rotation steps, each row followed by its count of steps
The counts run from 0 to 195.
[118,  97, 147,  87,  96, 117, 117, 114, 148, 121, 133, 135, 121, 144, 142,
 149, 142,  98,  97, 160, 147, 127, 134, 127, 151, 150, 100, 129, 121, 147,
 132, 153,  82, 123, 115,  81, 109] | 192
[155,  84, 104, 151, 123, 146, 151,  97, 132, 105, 168, 106, 131, 127, 120,
 159, 119, 105, 132, 115, 107, 145, 140, 110, 148, 129,  92, 121, 140, 172,
 116, 114, 144, 113, 141, 121, 122] | 184
[189, 133, 124, 116, 143, 154, 127, 127, 122, 129, 140, 114, 132,  99, 122,
  94, 152, 125, 138, 130, 136, 123, 106,  55, 132, 130, 108, 127, 106, 128,
 143, 152, 130, 148, 152, 137, 103] | 45
[124, 140, 134, 137, 137, 141, 135, 132, 141, 115, 105, 125, 162, 116,  88,
 100,  95, 121, 159, 118, 108,  92, 114, 158,  91, 105, 133, 119, 127, 124,
 112, 102, 107, 140, 128, 177, 111] | 142
[106,  83, 115, 154, 139, 117,  98,  78, 147, 117, 156, 102, 121, 135, 164,
 146, 156, 124, 121, 126, 145, 130, 130, 130, 144, 146, 104, 109, 153, 147,
 161, 137, 130, 100, 133, 102, 129] | 195
[ 95, 112, 113, 145, 166, 104, 112,  94, 128, 149, 108, 130, 113, 129, 152,
 158, 111, 151, 114, 139, 154, 158, 131, 179, 142, 123, 119, 114, 145,  97,
 158, 106, 156, 110, 135, 129, 139] | 106
[130, 109, 102, 105, 128, 161, 125, 135, 142, 108, 133, 119, 152, 123,  64,
 132, 138,  99, 156, 112, 132,  95, 105, 136,  88, 139, 123, 156, 112, 141,
 128, 129, 105, 129, 118, 136, 113] | 159
[129, 126, 121, 151, 121, 119, 141, 140, 138, 132,  91, 147, 112, 117, 165,
 111,  91, 126, 118, 154, 145, 169, 157, 164, 159, 113, 102, 126, 144, 142,
 108, 105, 142, 152, 140, 160, 104] | 109
[129, 138, 145, 143, 131, 119, 161, 118, 128, 104, 106, 125, 167, 102, 115,
  97, 118, 110, 167, 114, 106,  83, 124, 109,  88, 111, 108, 102, 130, 125,
 113, 110,  85, 113, 141, 136, 114] | 36
[126, 110, 156, 103,  98, 125, 105, 138, 172, 126, 176, 118, 143, 156, 120,
 120, 147, 139, 120, 166, 141, 157, 135, 104, 139, 156, 133, 121, 157, 160,
 150, 159, 121, 123, 127, 111, 102] | 72
[115, 114,  85, 142,  81, 139, 140, 132, 143, 139, 126, 143,  87, 144, 146,
 156, 100, 114, 139, 122, 158, 142, 142, 165, 160, 144, 103, 132, 128, 113,
 110, 111, 153, 117, 106, 115, 141] | 96
[129,  96, 126, 129,  97,  95, 133, 123, 142, 117, 131, 147, 126, 117, 172,
 121, 106, 145, 117, 135, 122, 185, 154, 148, 168, 112,  98, 129, 150, 124,
 118,  95, 152, 142, 144, 121, 126] | 93
[120, 143, 123, 114, 167, 166, 120, 129,  95, 159, 103,  97, 108, 116, 114,
 107, 130, 133, 113, 142, 144, 108,  84, 145, 124, 112, 136, 141,  94,  99,
 151, 137, 121, 132, 120, 155, 151] | 133
[123,  94, 108, 120,  81, 115, 138, 111, 145, 126, 169, 136, 117, 148, 107,
 166, 106, 137, 156, 109, 123, 148, 139, 134, 152, 146, 119, 110, 138,  91,
 124, 112, 151, 109, 126,  89, 139] | 80
[118,  93, 148, 124, 112, 113, 102, 109, 163, 123, 179, 105, 150, 149, 115,
 128, 131, 150, 128, 151, 120, 150, 136, 118, 140, 137, 141, 107, 160, 152,
 160, 145, 135, 114, 133, 114, 108] | 73
[140,  93, 132, 103, 105, 101, 114, 121, 148, 129, 135, 153, 115, 132, 152,
 149, 101, 142, 100, 149, 133, 181, 150, 157, 176, 127, 101, 123, 128, 112,
 128, 111, 149, 153, 143, 112, 117] | 92
[151,  91, 123, 151,  89, 126, 131, 126, 162, 117, 175, 124, 132, 141, 130,
 137, 104, 130, 142, 126, 120, 165, 147, 105, 168, 138, 112, 116, 154, 154,
 122, 111, 153, 135, 141, 121, 111] | 78
[ 86, 137, 137, 160, 132, 151, 132, 122, 117, 164, 103, 105, 104, 140, 140,
 115,  97, 126, 103, 158, 139, 109, 117, 178, 144, 113, 138, 109, 117, 129,
 127, 125, 117, 118, 107, 157, 146] | 116
[168, 139, 139, 113, 160, 151, 143, 123, 109, 125, 138, 105, 159, 100, 115,
  98, 134, 151, 128, 122, 114, 137,  87,  83, 122,  99, 117, 149, 131, 139,
 145, 119, 119, 150, 154, 153, 132] | 151
[132, 102, 138, 114, 128, 138, 109, 118, 138, 106, 162,  81, 149, 124, 110,
  88, 166, 139, 151, 148, 118, 130, 124,  93, 113, 131, 138, 121, 141, 167,
 154, 157, 130,  93, 133, 128, 102] | 57
[ 96, 131, 133, 152, 149, 147, 119,  90, 109, 145, 121, 110, 118, 137, 160,
 128, 128, 127, 102, 116, 134,  89,  89, 163, 131, 105, 105, 125, 122, 118,
 142, 120,  99, 138, 120, 138, 174] | 11
[128,  92, 121, 158,  87, 127, 134, 113, 154, 121, 175, 128, 126, 148, 117,
 159,  94, 129, 158, 108, 117, 145, 146, 124, 159, 141, 120, 101, 151, 130,
 120, 107, 159, 119, 136, 120, 129] | 79
[128, 137, 109,  93, 118, 151, 124, 142, 124, 125, 108, 132, 146, 123, 108,
  90, 147, 135, 157, 111, 143,  86,  86, 140,  89, 115, 114, 142, 102,  86,
 120, 116,  94, 142, 124, 138, 129] | 144
[160,  88, 113, 125,  93, 128, 130, 136, 147, 116, 166, 131, 127, 125, 136,
 127, 128, 128, 125, 141, 124, 180, 146, 100, 176, 131, 106, 134, 139, 151,
 126, 112, 155, 144, 145, 122, 105] | 77
[115, 180, 157, 126, 108, 136, 135, 140, 125, 141, 107, 119, 133, 119, 147,
  75, 116, 167, 133, 142, 135, 103, 108, 147, 114, 103, 128, 106, 129, 109,
 115, 136, 102, 133, 121, 161, 144] | 130
[165,  94, 123, 122, 126, 134, 149, 108, 129,  95, 173, 114, 135, 115, 143,
 135, 134, 128, 128, 121, 105, 168, 147,  99, 151, 118,  83, 139, 141, 175,
 124, 124, 144, 118, 145, 112, 127] | 183
[119, 135, 121, 127, 163, 158, 128, 101, 104, 158, 110, 120, 114, 121, 167,
 135, 138, 128,  98, 122, 154, 101,  76, 141, 129, 118,  97, 145, 112, 107,
 152, 137, 111, 142, 127, 126, 176] | 12
[142, 160, 130, 116, 162, 152, 139, 123, 110, 157, 100, 129, 111, 117, 176,
 128, 146, 132,  93, 145, 171, 119,  88, 116, 130, 122,  82, 141, 120, 127,
 148, 152, 115, 140, 132, 132, 159] | 13
[171, 161, 133,  82, 136, 140, 151, 140, 134, 115, 128, 154, 161, 112,  76,
 150, 104, 149, 155, 116, 130, 114, 104, 106,  98, 125, 101, 128, 123, 101,
 126, 126, 115, 141, 137, 121, 115] | 155
[135, 137, 165, 119, 135, 145, 107, 123, 132, 113, 138, 104, 152, 115, 117,
  84, 137, 142, 135, 155, 111,  90, 124, 118, 110, 114, 126,  95, 113, 149,
 136, 159,  98, 115, 126, 150,  96] | 41
[124, 165, 146,  96, 128, 137, 132, 120, 110, 110,  98, 131, 133, 101, 158,
  84, 147, 144, 134, 141, 127,  95, 115, 149, 104, 100,  95, 122, 107, 121,
 121, 154,  99, 109, 126, 130, 144] | 24
[173, 116, 111,  87, 148, 174, 106, 116, 131, 119, 165, 112, 129, 122,  93,
 149, 150, 138, 124, 131, 132, 124,  97, 108, 127, 138, 112, 157, 105, 143,
 155, 153, 139, 129, 121, 120, 124] | 165
[154, 154, 141,  86, 131, 129, 163, 142, 134,  94, 132, 144, 176, 106,  86,
 118, 113, 152, 163, 118, 114, 131, 113, 106,  89, 118, 108, 135, 143, 121,
 115, 119, 114, 122, 141, 130, 121] | 156
[107,  84, 121, 105, 110, 134, 128, 114, 135, 122, 130, 121, 111, 149, 119,
 163, 136,  84, 109, 153, 150, 122, 140, 150, 145, 155, 100, 132, 116, 152,
 131, 152,  95, 101, 103,  85, 122] | 191
[ 98, 118, 108, 169, 103, 118, 131, 115, 137, 143, 103, 146, 109, 132, 157,
 133,  88, 127, 143, 113, 133, 117, 134, 186, 142, 117, 116, 105, 126,  97,
 104,  91, 127, 137, 124, 147, 138] | 111
[151, 156, 151,  93, 127, 153, 114, 135, 136, 113, 125, 117, 143, 109, 119,
  84, 149, 135, 142, 162, 138,  92, 125, 114, 105, 127, 116, 108, 106, 141,
 122, 180, 103, 114, 126, 140,  91] | 40
[119, 131, 136, 111,  85, 108, 174, 120, 128,  95, 150, 126, 140, 126, 142,
 134, 132, 125, 137, 127, 119, 149, 147, 110, 132, 134,  87, 121, 162, 143,
 108, 132, 108,  84, 120,  83, 144] | 188
[ 97, 105, 114, 122, 119, 127, 130, 138, 125, 165, 104, 122,  84, 150, 157,
 137, 136, 104,  86, 160, 174, 141, 112, 145, 158, 136, 121, 148, 119, 121,
 145, 127, 114, 141, 118, 115, 140] | 102
